One turn sends every row of this set to another row. A few are shown first. Where does it send the rows asked after them?
foro: [ 28, -19, -16, -36,  -7, -23, -18,  23,  15, -39,   5,  -8,  11]
bap: [ 37, -14, -10,  -7, -18, -19, -14,  35,  10, -11,  42,   7,   9]
Muzos: [ 20, -31, -23, -22, -13, -23,  -4,  40,  28,   1, -14, -10,  -3]
lerun: [  0, -38,  10, -17,  11,   4, -13,  35,  15, -13,   6,  23,  -5]
ranuv: [ 35,   5, -12, -29,  -3, -17, -16,   3,  34,   2,   6, -19,  21]
zel: [ 47, -33,  -6,  11,   6,  -3,  -5,  31,  30,  -5,  -8,   0,  16]
gimub: [  7, -17, -16,  -9,   0,  -1, -43,  30,  16,  -7, -18, -19,   2]
funu: [ 23, -20, -13, -18, -10,  -5, -16,  33,  13,  18,  41,  15,  25]
ter: [ 36, -19, -21, -29, -19,   1,   2,  27,  10, -36,  -2,  -7,  21]
pil: [  7, -29,  -8,   1, -19,   1, -44,  18,  14,  -7, -12,   1,  28]
resa: [ 23, -27,  10, -29, -26, -15, -26,  45,   7, -14,  26, -24,   0]
bipo: [ 33, -19,  28, -22, -23,   6, -11,  26,   1,  10,  12,  14,  15]
Vugis: [ 30, -23,  -9,  16,  -2,  22, -16,  14,  13,   7,  -1,   2,  28]
mizi: [ 19, -40,   6, -19, -17,   4, -14,  42,   2,  17,   0,  -6, -13]
bomik: [ 33, -10,  11, -18, -20,  19, -26,  41,   5,  21,   2,  13,  17]
sugis: [ 17, -15, -22, -21,  -4,  12, -15,  30, -10, -23,  20, -26,  26]
musor: [ 30, -32,   2, -24, -32,   0, -19,  52,  19, -19,  20, -19,  -2]
bibo: [ 24,  -5,  -9,  -1,   8,  12, -17,  17,  20,   6,  28, -35,  21]
Zufo: [ 29, -12,  17,  -8, -14, -16,   8,  42,  20,  -6, -15,  -1,  21]
vaz: [ 16, -37,  16, -26, -25,   0, -22,  21,  37, -20,  29, -20,   5]
gabib: [ 27, -44,   8, -30,  23,   6, -24,  13,  14,  -3,  14,  -6,  -7]
Gosi: [ 27,  -7,  -3, -31,  -7, -22, -17,   7,   3,  22,  11,  -5,  25]
salis: [ -4,  -7,   0,  -6,   8,   5, -25,  29,  -3, -15,   6,   7, -10]
lar: [ 17, -13,  14, -10,  -3,   6, -19,  18,  33,  -2,   6,  32,  27]
vos: [ 21, -19,  -4, -16,  -8,  -9,   3,  22,  15,  20,  44,  10,  13]
baro: [ 29, -10,  -5, -10,   7,   6, -27,  17,  -4, -32,   3, -25,  21]
zav: [ 26, -30, -21, -38,  -8,   3,  -2,  34,  29, -14, -14,   5,  -9]
tiva: [  6, -12, -28, -10, -18,  -1, -36,  36,  12, -12, -11,  -9,   9]
nafu: [ 17,  10, -15, -39,  -1,  -9, -12,   5,  18,  -4,   5, -17,  21]
kol: [ -1, -10, -17, -15,  20,  15, -14,  31,  19,   2,  14, -27,  28]
mitaz: [ 11, -12,   1, -25,  14,   8, -15,  31,  50,  -1,  22,  -3,  36]
kegot: [  7, -21,   6, -24,  17,   5, -19,  36,   6,   1,   3,  26,   0]
zapes: [ 33, -33,  -9,  10,  -4,  21, -16,  23,  29,   5,   6,  -6,  37]
rivab: [ 32, -32,   4, -25,   3,  17, -35,   3,  20, -23,  29,  -4,   7]
tufi: [ 17,   3,  15, -10,  -3,  -7,   9,  19,  30,   1,  -6, -21,   9]
nuzi: [ 27, -19,  19, -22,  -6,  19, -33,  35,  30,  -7,  17,  20,  34]
zufa: [ 36, -10,  21, -20,  -5,  -3,  12,  42,  23,  -3, -12,  -2,   7]
vug: [ 24, -19,  -8, -37, -17,   8, -11,  40,  14,  23,   6,   1, -15]
dufaf: [ 26, -32,   8, -33,  12,  24, -25,   6,  23, -19,  17, -18,  14]
roka: [  6, -19,  -5, -10,  10,  10, -26,  19,  46,   5,  35,   2,  14]

pil moves to vaz
mizi moves to bipo
ter moves to zav
Now these:
Zufo moves to lerun
nafu moves to tiva

One turn sends every row of this set to another row. A few are shown first. Where does it send the rows asked after them?
B: [  8,  15,   1, -13,  -5,  -6,  -6,   3,  -7,  12,   7,   6,   1, -31,  46,
  16,   1,  -7,   7, -16,  14,   5,   4,  -4]
Y: [ -8,  -8,  -2, -15,  13,  17,  23,   7,  10,  -2, -10, -23,  -1,  -7, -10,
  -2,  -2, -13,  19,   7, -25, -22,   7,  11]
L: [-17, -14,   1, -38,  -4,   0,   3,   6, -10,  15,  14,  -2,  -4, -34, -26,
  -5,  -1,  -5,   6,  11,  13,   2,  -4,  -2]
K: [  6, -11,  -2,  -9,   2,   7, -25,  15, -13,  -7, -14,  10,   5,  21,  24,
   6, -17, -34,  17,  23,  -7,  17, -11,  -2]
W: [  1,  -5,   7,   1, -12, -19, -14,   2, -17,  -3,  -2,  13, -12,  17,  -5,
 -11, -19,   4, -22, -35,  10,   7, -20,  -3]
S: [ 12,  -4,   1, -18, -10, -27,   7,  -1,  11,  10, -19, -10,  -4,  15, -13,
  -4, -18,  -8,  -1,  26,  32,  -9,   3,  -4]
E: [-37, -16,   5,   6,  26,  -6, -17,  10,  -8,  14, -21,   8,  15,  13,  10,
 -14,  -9, -17,  18,  -4,   8,   8,  -7,   9]
J: [-14, -17,   0,  -8,  -6,   2,  -8,   1,  -3, -38,  -9,  22,  -2,  24,   7,
  -5, -22,  21,  -6,  -7,   7,  10, -10,   6]
F: [ 16,  18,   4,  26, -13,   4,   0,   7,   0,  -7,  25,  -4,  -8,  13,  11,
  10,   1,   1, -25, -21,   0,  12,   9,   0]
A: [ -9,  -3,  -4,   9,   7,  -9,   8,   7, -30,  -3, -39,  19,  -2,  24,  -3,
  -4,  12, -12,  -2,   4,  29,   0, -10, -13]
G: [ 26,  13,   5,   0,  -5,   4,  -4,   1, -12, -11,  39, -23,   1, -12,   9,
 -12,   3,  -3,   3,   6,   8,  16,   4,  11]
C: [ -9,  17, -18, -14,   1,   1,  21,   0,   7,  30,   2,   7,   1,  15,  15,
  10,  14, -12,   2,  16, -29,  -8,   7,  -6]
Q: [-29,  14,   7,  16,   2,  -4,  -7,   2,  -8, -10,  -8,   9,  -8, -21,   4,
  26,   4,  -4,  -3,  10,  -5,   6,  38,   3]
V: [ -4,  21,  45, -10, -15, -20, -10,   3, -18,  22,  -6, -11,  -1,  -7,   4,
   7,   9, -10,   1,   7,   8,  -1, -15, -16]
X: [-13,  -6,   2, -15,  13,  18,   2, -14, -15,  -8,  31, -17,  -5,  26,  10,
 -14,  20,  13,  19,   0, -12,  12,   2,   3]
P: [ 10, -20, -13, -10,  26,  -2,   3, -17,   7,  31,  -5,   8, -17,  11,  -7,
  19,  20,   2,   6, -12,  -9,   6,   2,   2]
T: [ 12, -13,   8,  23,   7,   5,   2,   2,   6,  -4,  -7,  27,  -4, -34,  22,
  12,   5,  -3,  -8,  20,  13,   2,   3,  -3]
Z: [-22,   8,   3, -24,  -7,   4,   1, -15,  -5, -21,  -3,  -7, -11,  24,  -9,
 -15,   7,  29,   7,  15,  -6, -16,   3,   3]

A moves to Y
Z moves to G
X moves to F
Now these:
V moves to S
C moves to T
Q moves to K

